One turn sends every row of this set to another row. A few are shown first. Where does it send the rows asked after them?
J848: [ 0.11 -0.30 -1.50 -2.47  0.63  2.37  1.37 -1.29  0.00  0.62  0.25  1.41
 -1.32  1.27  1.94 -0.33  1.11 -0.42 -0.35  0.80  0.06 -0.92  0.73 -2.58
 -2.88 -0.24  2.19]
J406: [ 1.58 -2.82 -3.13 -1.75  1.12  0.16 -0.97 -1.59 -0.57  1.59  1.07  0.37
 -1.65  1.92  1.02 -0.26  2.28 -0.05 -0.27 -0.19  1.46 -0.57  1.51  0.86
 -0.60  0.81  0.87]
J598: [-0.57 -0.51 -3.58  1.22  1.36 -0.61 -0.28  1.28 -0.03  3.07  0.96 -1.76
 -0.86  1.47  0.47  0.82  0.59  0.62  0.04  0.57  0.39  1.08  1.24 -0.93
  0.68  0.04  0.66]
J895: [-1.00 -0.80 -3.47  1.00  2.14 -0.32 -0.54  0.89 -0.34  3.48  0.83 -1.40
 -0.88  1.29  0.49  1.34  0.90  1.12  0.34  0.02  0.09  0.18  1.98 -1.34
  0.65 -0.06 -0.55]
J222: [ 1.71 -1.76 -2.23 -2.61  0.93 -0.19 -0.84 -1.43 -0.37  1.98  1.34 -0.25
 -1.75  1.54  0.61 -0.55  2.97  0.28 -0.28  0.21  1.58  0.16  2.17  0.14
 -0.99  0.62  0.10]
J450: [ 0.01  0.10 -2.33 -2.96  0.35  2.42  1.58 -1.27  0.43  1.08 -0.15  0.60
 -0.80  1.17  1.64  0.00  1.55 -1.04 -0.87  1.22 -0.18 -1.20  1.45 -2.29
 -2.86 -0.56  1.62]
J638: [ 0.59 -0.02  0.95 -0.41  1.09  3.08  0.43  1.41  1.19 -0.27  2.32 -1.60
 -0.56 -0.43  1.45  2.46  1.87 -0.38 -0.91  0.35  0.47 -1.34 -1.65 -1.15
 -2.07 -2.19  1.27]
J591: [ 0.63 -0.13 -0.05 -0.38  1.60  2.09 -0.43  1.67  0.83 -0.36  0.88 -2.51
  0.03 -0.47  1.87  3.13  1.83 -0.70 -1.03 -0.78  1.01 -1.90 -2.37 -0.18
 -0.58 -1.74  1.04]
J817: [ 1.58 -2.88 -2.79 -1.98  1.61  0.36 -0.56 -1.31 -0.79  1.61  1.56  0.68
 -2.01  2.26  0.96  0.15  2.73  0.56  0.09 -0.35  1.36 -0.65  2.35  0.50
 -0.95  0.35 -0.13]
J196: [ 2.12 -1.02 -0.50 -0.23  1.45 -1.54 -0.81 -0.30 -2.62 -0.58  0.33 -0.19
 -0.05  1.62  1.40  1.67 -1.62 -0.23 -1.43 -1.03  1.29 -2.81 -0.79 -0.10
 -0.66 -1.13 -1.14]
J997: [ 1.59 -2.25 -3.26 -2.45  1.12  0.16 -0.41 -1.29 -0.34  1.98  1.29 -0.18
 -1.52  2.06  0.64  0.14  3.08  0.03 -0.40  0.24  1.26 -0.50  2.78  0.68
 -0.97  0.12 -0.30]
J288: [ 0.79 -0.32 -1.38  0.54  1.67 -0.96 -0.31  0.54 -0.36  0.13  0.26  1.33
  0.79  2.56  0.01  0.92 -1.50 -0.29 -1.24  0.21 -1.42 -0.93  2.66 -1.10
 -1.40 -1.63 -2.40]
J13: [-0.34 -0.88 -2.42 -2.47  1.40  2.82  1.21 -1.72 -0.12  1.00 -0.24  1.57
 -1.02  1.28  2.00  0.48  1.25 -0.53 -0.39  0.39 -0.42 -2.23  1.39 -2.34
 -2.73 -0.46  1.21]
J860: [ 0.97  0.33  0.53 -0.81  1.50  2.00  0.41  2.44  0.86 -0.45  1.63 -2.64
 -0.29 -0.03  1.58  3.25  2.45 -0.22 -0.97 -0.35  1.09 -1.15 -1.47 -0.52
 -1.13 -2.43  0.33]
J267: [ 0.58 -0.84  0.45 -0.06  2.45  2.44 -0.15  1.96  0.28 -0.67  1.49 -1.46
 -0.53  0.08  2.07  3.56  1.89  0.20 -0.46 -1.36  0.91 -2.21 -1.96 -0.45
 -0.85 -2.04  0.45]
J87: [ 2.78 -0.14 -1.00 -0.48  0.11 -1.85  0.10  0.48 -1.91 -0.83  0.63 -1.39
  0.32  1.91  1.02  1.32 -1.36 -1.06 -2.14  0.18  1.50 -1.59 -0.73  0.48
 -0.84 -1.58 -0.44]
J225: [ 1.11  0.54 -0.48  0.41  0.83 -1.56 -0.70  0.53 -0.10 -0.01  0.19  0.79
  0.77  2.01 -0.10 -0.17 -1.85 -0.44 -1.34  0.61 -0.96  0.27  1.61 -1.46
 -1.35 -0.94 -1.26]
J53: [-0.70 -1.07 -2.91  1.62  1.98 -0.46 -0.52  1.16 -0.49  2.83  1.19 -0.83
 -1.33  1.56  0.78  0.79  0.34  1.42  0.65 -0.04  0.40  0.86  0.96 -1.28
  0.64  0.26  0.60]
J724: [ 0.07  0.40  0.61 -1.13  1.38  3.01 -0.23  0.71  1.38  0.69  1.53 -2.15
 -0.03 -1.21  1.20  2.82  2.29 -0.66 -1.17  0.21  0.15 -2.18 -0.98 -1.40
 -1.93 -2.12  0.18]
J723: [ 0.59 -0.68 -1.45  1.04  1.68 -1.02 -0.98  0.03 -0.51 -0.05 -0.15  1.58
  0.89  2.25  0.32  0.57 -2.17 -0.50 -1.16 -0.14 -1.33 -1.22  1.59 -0.96
 -1.01 -0.93 -1.46]
J134: [ 2.33 -1.03 -1.13 -0.57  1.59 -1.18  0.50  0.58 -2.55 -0.61  1.02 -0.39
 -0.03  2.50  1.11  2.62 -0.79 -0.08 -1.58 -0.59  0.96 -2.96  0.86  0.17
 -1.21 -2.42 -2.48]
J434: [ 0.34  0.23  0.55 -1.20  2.24  2.09 -0.35  1.66  0.69  0.23  1.03 -2.50
 -0.10 -0.68  1.57  3.57  2.61 -0.04 -0.84 -0.98  0.76 -2.21 -1.11 -0.91
 -0.92 -2.16 -0.66]
J608: [-0.03 -1.05  0.42 -0.11  2.33  3.55 -0.14  0.76  0.71 -0.03  1.91 -0.73
 -0.55 -0.46  1.75  3.26  1.80 -0.05 -0.60 -0.63  0.03 -3.01 -1.38 -1.12
 -1.85 -2.16  0.39]
J698: [-0.63 -1.40 -3.94  1.65  2.00 -0.08  0.15  1.44 -0.43  2.74  1.32 -0.97
 -1.14  2.16  0.73  1.47  0.59  1.03  0.40  0.18  0.15  0.40  1.76 -0.72
  0.58 -0.36  0.09]
J823: [ 1.08 -0.27 -1.47  1.12  0.86 -1.19 -0.52  0.55 -0.20 -0.42  0.10  1.13
  0.90  2.50  0.22  0.12 -2.26 -0.85 -1.50  0.50 -1.05 -0.24  1.28 -0.63
 -1.08 -1.05 -0.62]
J420: [ 0.12 -0.44 -0.34 -0.65  1.74  3.60  0.67  1.28  1.17  0.19  2.05 -1.64
 -0.19 -0.20  1.33  3.59  2.43 -0.53 -1.11  0.14 -0.14 -2.70 -0.37 -0.79
 -2.09 -2.85 -0.17]
J74: [ 0.45 -0.62 -0.70 -0.45  2.25  2.57  0.23  1.98  0.66 -0.24  1.15 -2.17
  0.02  0.12  1.79  4.14  2.31 -0.46 -0.99 -0.94  0.57 -2.73 -1.02  0.00
 -0.83 -2.60 -0.33]
J6: [ 0.21 -0.79 -0.35  0.08  1.34  3.37 -0.04  0.83  1.20 -0.22  1.59 -1.42
 -0.13 -0.49  1.69  2.87  1.44 -1.08 -1.22  0.02  0.17 -2.51 -2.05 -0.42
 -1.60 -1.98  1.61]
J881: [-0.55 -0.44 -2.87  0.92  1.75 -0.52  0.07  1.64 -0.23  3.11  1.51 -1.43
 -1.26  1.69  0.42  1.02  0.98  1.38  0.46  0.45  0.34  1.29  2.01 -1.47
  0.27 -0.39 -0.28]
J889: [ 2.05  0.30 -0.98 -1.63  1.04 -1.75 -0.35 -0.14 -1.95  0.45  0.11 -1.72
  0.62  1.22  0.65  2.20 -0.35 -0.70 -2.10 -0.23  0.96 -2.81  1.00 -0.28
 -0.95 -1.96 -2.88]
J945: [-0.01 -0.30 -2.03 -2.85  1.07  2.67  1.94 -0.99  0.06  0.90  0.43  1.25
 -1.22  1.70  1.73  0.44  1.79 -0.29 -0.41  0.86 -0.30 -1.42  2.07 -2.51
 -3.17 -1.01  0.83]
J263: [ 0.82  0.57 -1.29  0.02  1.01 -1.37 -0.62  0.31  0.04  0.44 -0.22  0.37
  1.21  1.91 -0.22  0.41 -1.36 -0.81 -1.65  0.70 -1.30 -0.50  2.45 -1.21
 -1.27 -1.38 -2.15]
J801: [ 2.02 -2.28 -2.71 -1.97  0.64 -0.03 -0.39 -0.99 -0.41  1.33  1.68  0.06
 -1.83  2.20  0.85 -0.55  2.51  0.06 -0.29  0.34  1.65  0.43  1.69  0.72
 -0.98  0.46  0.97]
J59: [ 2.68  0.65  0.60 -1.47  0.61 -2.14  0.02  0.56 -2.06 -0.26  1.00 -1.41
 -0.13  1.48  0.70  1.24 -0.60  0.04 -1.67  0.02  1.55 -1.18  0.25 -0.85
 -1.33 -1.73 -1.91]
J569: [ 0.06 -1.04 -2.68 -2.00  0.77  2.81  1.80 -1.08 -0.01  0.33  0.27  1.55
 -1.16  1.93  2.08  0.25  1.02 -0.83 -0.58  0.79 -0.18 -1.56  0.95 -1.77
 -2.78 -0.70  2.18]

J263 goes to J288
J6 goes to J638
Now these:
J801 goes to J222
J889 goes to J134
J698 goes to J53
J74 goes to J267
J13 goes to J569

